Where one turn sends some rows of the set: a few examples, then the rows asked:
tinip: -.11 .05 -.01 .18 .16 -.06 -.19 .25 -.15 .12 .18 .15 -.40 .03 .29 .13
kup: -.06 .29 .09 .20 .27 .00 .04 -.03 -.18 -.15 .03 .03 .35 -.04 .20 -.15
Lerog: -.12 -.07 .02 -.05 -.07 .01 .07 .05 -.39 .22 .34 .10 -.12 -.16 -.07 .05
sura: .17 .13 -.12 .16 .05 -.20 -.08 .26 .12 -.12 .21 .01 .09 .11 .23 -.15
kevo: -.01 .16 -.05 .09 .03 -.25 -.03 .19 .14 -.09 .27 -.01 .18 .19 .16 -.07
bep: -.01 -.14 .08 .04 .03 -.02 .08 .11 -.32 .24 .31 .24 -.12 -.15 -.17 -.13
poz: -.07 .25 .13 .02 .18 -.14 -.03 -.08 -.33 -.13 -.02 .08 .28 -.13 .24 -.06
fefum: .00 .01 .10 .17 .07 .25 .17 -.29 -.15 .13 .01 .02 .29 -.01 .03 .19
tam: .11 -.08 .08 .00 -.12 .19 -.01 -.26 -.01 .03 .10 .15 -.32 -.05 -.09 -.23
bevaf: .11 -.13 .00 .05 .00 .20 .17 -.35 -.08 -.10 -.11 .02 .07 .03 .02 .19
Pem: -.28 .22 -.20 .14 -.11 .08 .04 .01 .12 -.28 .11 .15 -.06 .12 .04 .13
Fuf: -.05 .02 .21 -.10 -.09 .10 .14 -.24 -.03 -.08 .04 .08 -.26 -.07 -.11 -.28
Baf: .01 .15 -.04 -.02 .06 -.31 .02 .26 .08 -.15 .17 .10 .02 .17 .07 -.19
rupi: -.03 -.15 .05 .00 .03 .22 .11 .00 -.27 .30 .40 .07 -.11 -.08 -.10 -.03
lipu: .18 -.04 .01 .19 .25 -.08 -.09 .08 -.19 .41 .01 -.03 .03 -.09 .27 .00
Musik: .14 .01 .17 .02 .02 .19 .05 -.22 -.07 -.08 .05 .23 -.23 -.09 -.18 -.29
dav: -.22 .36 -.02 .25 -.07 .20 .17 -.15 .05 -.24 -.04 .06 -.11 .09 .09 -.03
lugoz: .08 .11 -.12 .07 -.14 -.33 -.07 .20 .02 -.18 .18 .06 .02 .14 .10 -.03
kima: .22 -.14 .03 .15 .14 .02 -.11 .20 -.17 .31 .17 .11 .06 -.03 .31 .12
kemi: -.27 .16 -.09 .29 -.05 .08 .02 -.04 .17 -.26 -.06 .17 -.18 .10 -.02 -.01
kide: .09 .10 .08 .07 .00 .24 .06 -.23 -.09 -.02 .08 .14 -.42 -.01 -.15 -.22
dipu: -.06 .13 -.07 .19 .12 -.13 -.09 .24 .03 .16 .29 .07 -.41 -.09 .12 .10
faf: .19 -.11 .13 .31 .19 -.02 -.12 .06 -.15 .28 .06 -.08 .03 -.15 .26 .15
norur: -.01 .23 .14 .09 .34 -.06 .11 .07 -.22 -.11 .10 .10 .28 -.11 .17 -.20
sovo: -.05 -.06 -.04 .19 -.03 .16 .17 -.35 -.02 -.10 -.13 .00 .15 -.06 .06 .21
sus: -.25 .29 -.25 .20 -.17 .19 .16 .01 .07 -.17 .07 .09 -.11 .07 .05 -.09
viret: .02 .24 -.12 .13 .02 .02 -.07 .22 .01 .07 .19 .16 -.48 .06 .22 -.04
pepiz: -.16 -.10 .10 .12 .05 .15 .18 .01 -.40 .22 .33 .15 -.20 -.06 -.10 -.08
tegab: .23 -.04 .18 .16 .28 -.07 -.10 .00 -.31 .12 .03 .00 .00 -.11 .36 .18
Sivul: .14 .01 .01 .16 .00 .19 .25 -.30 -.06 .02 -.09 -.08 .20 .09 -.04 .09
roni: -.32 .22 -.19 .14 .04 .20 .09 .01 .11 -.20 -.08 .12 -.15 .15 .09 .00
Tos: -.33 .30 -.17 .19 -.04 .10 .10 -.09 .15 -.07 -.07 .02 -.06 .17 -.02 -.10
sagiv: -.16 .19 -.11 .25 .07 -.03 -.12 .25 -.07 .24 .13 .11 -.42 .04 .12 -.14
dut: -.06 -.03 .05 .02 .21 .21 .17 -.33 -.02 -.02 -.16 .05 .14 -.01 .00 .14
sabu: .27 -.08 .22 .20 .21 .04 -.14 .03 -.25 .29 .04 .02 .05 .02 .27 .02
feluz: -.01 -.11 .00 .13 .02 .20 .14 -.31 -.07 .16 -.16 -.09 .21 -.01 .02 -.02
dak: .12 .15 .01 .10 -.02 -.21 -.03 .19 .21 -.19 .26 .05 .11 .07 .06 -.19
Mel: -.17 .16 .00 .18 .08 .00 -.17 .20 -.18 .11 .32 .19 -.41 -.06 .18 .13
Fotu: .02 .23 .16 .10 .19 -.19 .06 -.08 -.15 -.05 .05 .04 .33 -.24 .12 -.15
moro: .21 -.15 .06 .19 .27 -.04 -.04 -.05 -.25 .22 .02 .05 .04 -.07 .22 .29
mivok: -.33 .26 -.16 .13 -.05 .09 .04 -.06 .14 -.19 .07 .09 -.26 .06 .10 .11
vur: .07 -.22 .12 .15 .24 .00 .01 .10 -.24 .22 .05 -.04 .05 -.18 .34 .11
fik: -.08 -.12 .14 .00 .01 .11 .16 .13 -.22 .19 .45 .07 -.13 -.11 -.09 -.13
fer: .08 .32 .01 .16 .31 -.14 .03 -.06 -.16 -.13 -.01 .10 .24 -.12 .24 -.16
ras: .08 .07 .12 -.07 -.09 .05 -.01 -.30 -.16 -.10 -.03 .16 -.32 .04 -.15 -.11
guz: -.09 .27 -.05 .09 .12 .06 -.19 .26 -.08 .21 .26 .16 -.33 -.03 .24 -.07
Vorol: -.02 -.07 .02 .10 .08 .24 .25 -.28 -.05 .03 -.10 -.16 .11 -.04 .08 .16
Muvat: -.09 .16 -.09 .23 .16 .03 -.23 .24 -.02 .18 .17 .21 -.39 .01 .09 .07

dipu moves to -> vur
Mel moves to -> tegab
sovo moves to -> mivok
Now find these:
sabu moves to -> Sivul
fer moves to -> tam
fefum moves to -> dav
kide moves to -> sura
Fotu moves to -> Fuf
sagiv moves to -> lipu
ras moves to -> lugoz
faf moves to -> Vorol
Musik moves to -> dak

